In the data rows, the value 128 means zero.
Here is a table of points, one per row:
[156 120  52 126 141 178 138  29 113  98 137 151 110 223 142 138 204 120 139 158 141  66 126 113 165 169 206 122 175 156 120 138]
[149 142 195 173 135  89  42 178  97 157 158 150 202 164 125 140 139 156  77  97 138 129  95 128 160 120 108 121 143 111 150 161]
[121 165 187 186 113 138  74 144 122 153 113  94 165 199 114  69  81 149  83 104 120 136 136 102 185 118 137 132  63 107 204 166]
[130 184  91 146 112 111  90  66 128 172 161 141 140 115 106 111  91 117 189 152 139 166 154 185  60 152  96 128 101  82 141  98]
[ 67 139 186 170 116 164  78 115  67 126 126 124 122 115 123 160 155 171 152 118 114 163 100 117  92 110  89 118 161 104 153 105]
[179 117 141 126 164 121 190 110 141  73  55 106 158 103 121 109 201  59 149 228 129 146 156  85 164 175 151  70 109 126  20 150]
[ 48 107  54 132 118 146 124 161 129 183 117 183  90  90  83 157 107 170 111 128 191 114  87  93 130  97 179 154 159 109 138 143]
[ 96 120  95 143  66 123  86  88  89 105  77 205  95 190 119 126 125 156 130  94 208 143 110 165 180 151 137  99 114 137 119 192]
[116 140 132  99 146  93 167 152 101 147 106 180 110 173 125 105  70  89 151 110 132 129 139 195 192 133 129  54 168 105 164 148]
[ 55 116 101 142 145 110  98  98 155 210 106 143 120 102  89 116  74 137 156  97 201 109  31  90  92 120 123 121 145 146 121 221]
[134 150  81 127  65  43 149 132 162  33 130  71 163 103 111 178 184 134  84  71 136 175 126 123  40  66 119 116 103 151 153  70]
[110 110 162  72 172 195 160  87  95  93 152 172  93  88 163 132 107  74 196 130 138 148 127 167 148 121  62 148  91  68 150 100]
[159  77 180  75 100 138  90 157  91 171 143 152  65  87  94  97 148 171 125 182 128  47 117 153  67  46 119 170  92 155 114 154]
[169 149   2 120 138  34 148 181 159  64 132  52 160 135 143 167 141 180 127  63 117 129 188 130  81  47  61 119  63 175 122  68]
[167  97 112  88  96  98 109 139  94 238 190 157 108  51 158  47 158 146 105 159  97  62 171 145 137 110 103 144  66 140 113  69]
[119  38 171 160 155  65 122 102 103 145 212 157 153 100 120  84 123 152  96 124 108  87 138  86  89 182  76 149 128  92 159 101]
[104 129 106 125 148 101 112 120 127 121 158 185 109  79 122 152  97  74 138 111 177 187 148 141  83 164  46 139 161 137 148 112]
[ 90  73 178 117 174 157 171 126 188  96  84  85 161 105 145  90 190 124 142 134 182 157 161 137 136 184 155  78 141 123  85 108]
[154  70 108 102 186 142 214 113 174 104 109 173 161 137 100 148 132 213  96 136 122 143 119 139 107  92 145 126 192 128  93  70]
[125 139 185 154 116 114 129 178 101 105  68 153 129 125  94  95 103 200 113 106 151 130 108  58 159 116 146 137  88 126 182 129]
[117 200  95 122 129  66 104  62 206 113 142 102 184 209 119 152 121 132 139 185 122 140 138 129 107  72  88 160  63  88 174  66]
[123 168 127  63 118 183 137 138 168 168  65 133 191 105 132 154  83  71 171  98 151 133 106 156 165 169 151  82 201  90 179 123]
[166  99  30 195 101  92  65 231 168 117  41  60  77 141 116 193  70  90  79  66 147 161   1 142 185 149 126 144 115 210 181 184]
[137 141  98 133 189 204 148  60 154 105 113 135 164 121 113 169 159  94  92 163 141 135  77  65 116 142 109 117 144 158 136  54]
[156 129 135 176 122 129  54 200 132 129 167 119 141 172 125 108  97 196 148 149  90  67 142 127 183 137 117  99 118 108 140 152]
[211  80  63 105  93 208 191 228 104 147 111  30 117  99  96 120 119 148 125 112  61  99 178 160  91  63 101 146 145 133 163 185]
[103 120 172  56 234 199 105  95  80 133 114 140  70 129 171 101  91 111 138 155 106 114 148 160  75 124 114 116 135  99 126  90]
[162 112 108  75 162 182 142  67 147 131 131 140 124 111 127 178 135 133 158 138 157 150 132  77 131 127 151  98 138 115 136  58]
[157 175  67 115 175 206  82  98 108  98 149 140 184 180 155 126 223 137 130 151 174 105 118  96 113 149 169 156 119 151 101  79]
[126 233  99  64 105  67 104 194 210  59 218  94 167 213 126 197 147 146 125 147  79 115 190 136  82  77  79 172  65  61 170 106]
[ 31  72 157 167 194  97 255 190 193 152 118  91 156  45 163 128 200  79 199 185 144 196 178  88 130 149 168  81 121 170 126 162]
[ 90 119 134  65 160 167 130  54  57 136 126 129 114  81 209 146 144  96 102 149 130 170 175 147 136 136  85 114  99  69 163 107]
[125 138 169 160  87 155 135 178  77 116 121 117 105 152 141 132 102 163 132  99 134  94  68  65 144 138 156 156  90  79 105 121]
[168 127 149  69  98 148 115 182 157  77 100 162  59  80 159  84 102 130 147 162  70 136 147 150  84  95 102 131 107 135 117  89]
[255 215 172 203 147 149 113  98  96 113  95  48 125  92  89 157 114 144 148  62 151 158 152 208 143 132 133 159 162 255  87 193]
[130 191 142 200 140 105 113 124  93 131 135 143 123 100  88 129 127 130 103 135 129 221 103 117 120 110  76 136 175  77 148 129]
[ 74 132 123 114 113  99 150 120 128 142 128 148 174 104  74 133  76  30 130 143 126 145 147 189  49 140 125 147 139  81 139 101]
[120 111 117 165 128 179 164  60 160 113 116 104 147  83 131 135 159  54 171 143 146 105 165 103 162 155 144  48 150 149  79  85]
[158 193 149 226 154 122  69  92 130  99 145  73 126  84 113 193 126 121 119 104 234 148 151 168 155 157 178 121 129 191  68 106]
[159 128 248 189 135  88 119 115  90 107 126  46 100 212 110 120 149  48 137  86 195 200 188 200 168 176 178 182 206 255  84 178]
[ 78  70 124 191 186 131 152 183 133 139 165 121 206  57 123 164 156  95 118 173 125 167 130 108 104 164 149  36 118 179  79 146]
[105 168 154 122 103 171 150 113  69 125 111 102  97  83 189  77 136 140 139 225 119 114 216 213 103  68  79 196 179 103 145  58]
[107  61 162 151 145  99 122 105  98 182 177 183 143 113  88 153 104 165 155 113 133 169 136  85 107 147 130 152  67  85 119 125]
[103 146 199 178  84 115 108 134  42 102 171 101 107 176 104 122  90 198 160 165 126 122  53  85 153 117 171 124 110 142 168 130]
[177 117 145 132 130  95 196 123 159  93  83  66 152 116 183  98 159  53 175 192 186 141 189  89 175 129 197 126 177 128  15 105]
[141 178 169 218 166 100  89 155 135 120 156 185 126 143 174  92 118 127 117  72 108 121 132 105 139  83 157 126 107  97 168 181]
[125  98  68 121  47 195 135 171  77 116 144 178  73 102  87  66 120 132  74 139 110  47  94  63 152 163 106 169  93 128  82 152]
[ 99 131 222 103 151  87 224 166  59 139 107  86 132  74 209 108 188  99 192 153 133 132 147 211 149 236 174  17 117  95  82 128]
[152 125 132  93 140 145 113 103 148 119  53 125 209 163 147 163 143 171 102  87  84 109 175 127 163  62 133 118 156 209 107 120]
[162 127 138 150 196  79 202 136 176  39  73  96 155  75 152  83 231  63 215 169 141 110 105 143 159 172 180 158 163  96  63 127]
[115  56  96 116 110 120 133  94 177 136 104 149 131 207 102 207 103  93 194 129 108 163 144 129  97 172  97 141 195 122 152  84]
[148  55 174  76 114 148 118 118 126 225 191 145  49 106  76 110 178 179  13 125 140  79 118 118  86 117 112 183  89 131 117 163]
[ 94 154 125 108  68 185 138 148 103 168 136 167  94 141 123 104 111 143  56 117 100  56  98  64 140 174 144 219  56 141 103 115]
[128 125 128  94  81 198  98 174 145 154 163 170 109 109 150  54 118 146  72  81 121  65 139  96 137 150  89 181 123 145 103 156]
[ 31  83  70 135 163 133  94  97 104 157 163 115 116 127  29 129  68 122 144  90 139 138  80  94 161  84 192 114 187 129 109 157]
[183 133 125  96 173 113 165  67 124 105 115 130 182 105 144 170  99 154  80  96 118 122 135 116 112  96 142 168 124 229  99 164]
[125  96 192 133 100  34 140  96  45 155 159 159 151 128 113 106 152 175 160  75 109 151 134  23 108 109  97 151 128  98 179 120]
[114 153  59 155 115 154 115  78 113  79 126 137 127  99  65  99 188 134 118 143 147 128 157 141  66 146 159 124  94 135 181 106]
[181 107 129  75  45 200 140 189 174 142 241 127  81 190 212  18 128 145 122 148  79 108 125 142 131  98 100 152  90 105 104 119]
[129 122 111 156 104 149 157 165  96 195 149 158  56 142 164  68 146 153 105 123  84  90  80 102  95 105 126 194  76 120  70 132]
[166 112  48 121  80  51 107 166 156 125  43  30 151 139  51 157  67 118  75  80 111 147   0 182 236 136 115 118 169 177 158 173]
[ 82 214 110  97 122 108  50 123 227 136 129 115  64 129 185 161  79 184  76 136  17  94 130 132 192 131 107  77 123  86 142 177]
[168 197 179 117 142  73 160 142  68 145 109 184  83 171 182 154  64  78 122 151 130 137 150 203 146 143 145 108 190  82 158 162]
[129 242 146  72  71  76  87 165 196 117 186 108 151 219 151 113 148 127 117 123  71 125 128 102  58  73 106 103  69 108 145  71]
[ 81  83  73 118 159 137 145 110 162 127  99 131 152 173 133 177 115  95 169 162 131 132  39 107  22 116  66  83 172 122 125 150]
[157  34 113  55 156 164 143 105 141 105 112 144 192 102 162 140 105 139 117 106  62 146 142 118 122 130 202 135 174 119 125 146]
[ 76 159 162  95  93 153 124 122 255 147 180 119  76 139 153 190  81 147 110  96  91  67 124 189 173 136 100 119 126  59 167 196]
[134  93  81 180  71  85 115  97  97 133  65 184  78 178 100 143 138  90 158  99 128 163 167 181 210 178 192 102 150 156 169 165]
There is one direction along which these points spread out most. How far along it is each point below, from 0 to 99? 50 is the average, and the first point above lies past it. One standard deviation of the points above along it is 16.
[ 31  83  70 135 163 133  94  97 104 157 163 115 116 127  29 129  68 122 144  90 139 138  80  94 161  84 192 114 187 129 109 157] : 50
[159 128 248 189 135  88 119 115  90 107 126  46 100 212 110 120 149  48 137  86 195 200 188 200 168 176 178 182 206 255  84 178] : 78
[156 120  52 126 141 178 138  29 113  98 137 151 110 223 142 138 204 120 139 158 141  66 126 113 165 169 206 122 175 156 120 138] : 61
[157  34 113  55 156 164 143 105 141 105 112 144 192 102 162 140 105 139 117 106  62 146 142 118 122 130 202 135 174 119 125 146] : 58
[123 168 127  63 118 183 137 138 168 168  65 133 191 105 132 154  83  71 171  98 151 133 106 156 165 169 151  82 201  90 179 123] : 63
[134 150  81 127  65  43 149 132 162  33 130  71 163 103 111 178 184 134  84  71 136 175 126 123  40  66 119 116 103 151 153  70] : 51
[130 191 142 200 140 105 113 124  93 131 135 143 123 100  88 129 127 130 103 135 129 221 103 117 120 110  76 136 175  77 148 129] : 49
[183 133 125  96 173 113 165  67 124 105 115 130 182 105 144 170  99 154  80  96 118 122 135 116 112  96 142 168 124 229  99 164] : 55
[103 120 172  56 234 199 105  95  80 133 114 140  70 129 171 101  91 111 138 155 106 114 148 160  75 124 114 116 135  99 126  90] : 50
[154  70 108 102 186 142 214 113 174 104 109 173 161 137 100 148 132 213  96 136 122 143 119 139 107  92 145 126 192 128  93  70] : 58
[ 90 119 134  65 160 167 130  54  57 136 126 129 114  81 209 146 144  96 102 149 130 170 175 147 136 136  85 114  99  69 163 107] : 54
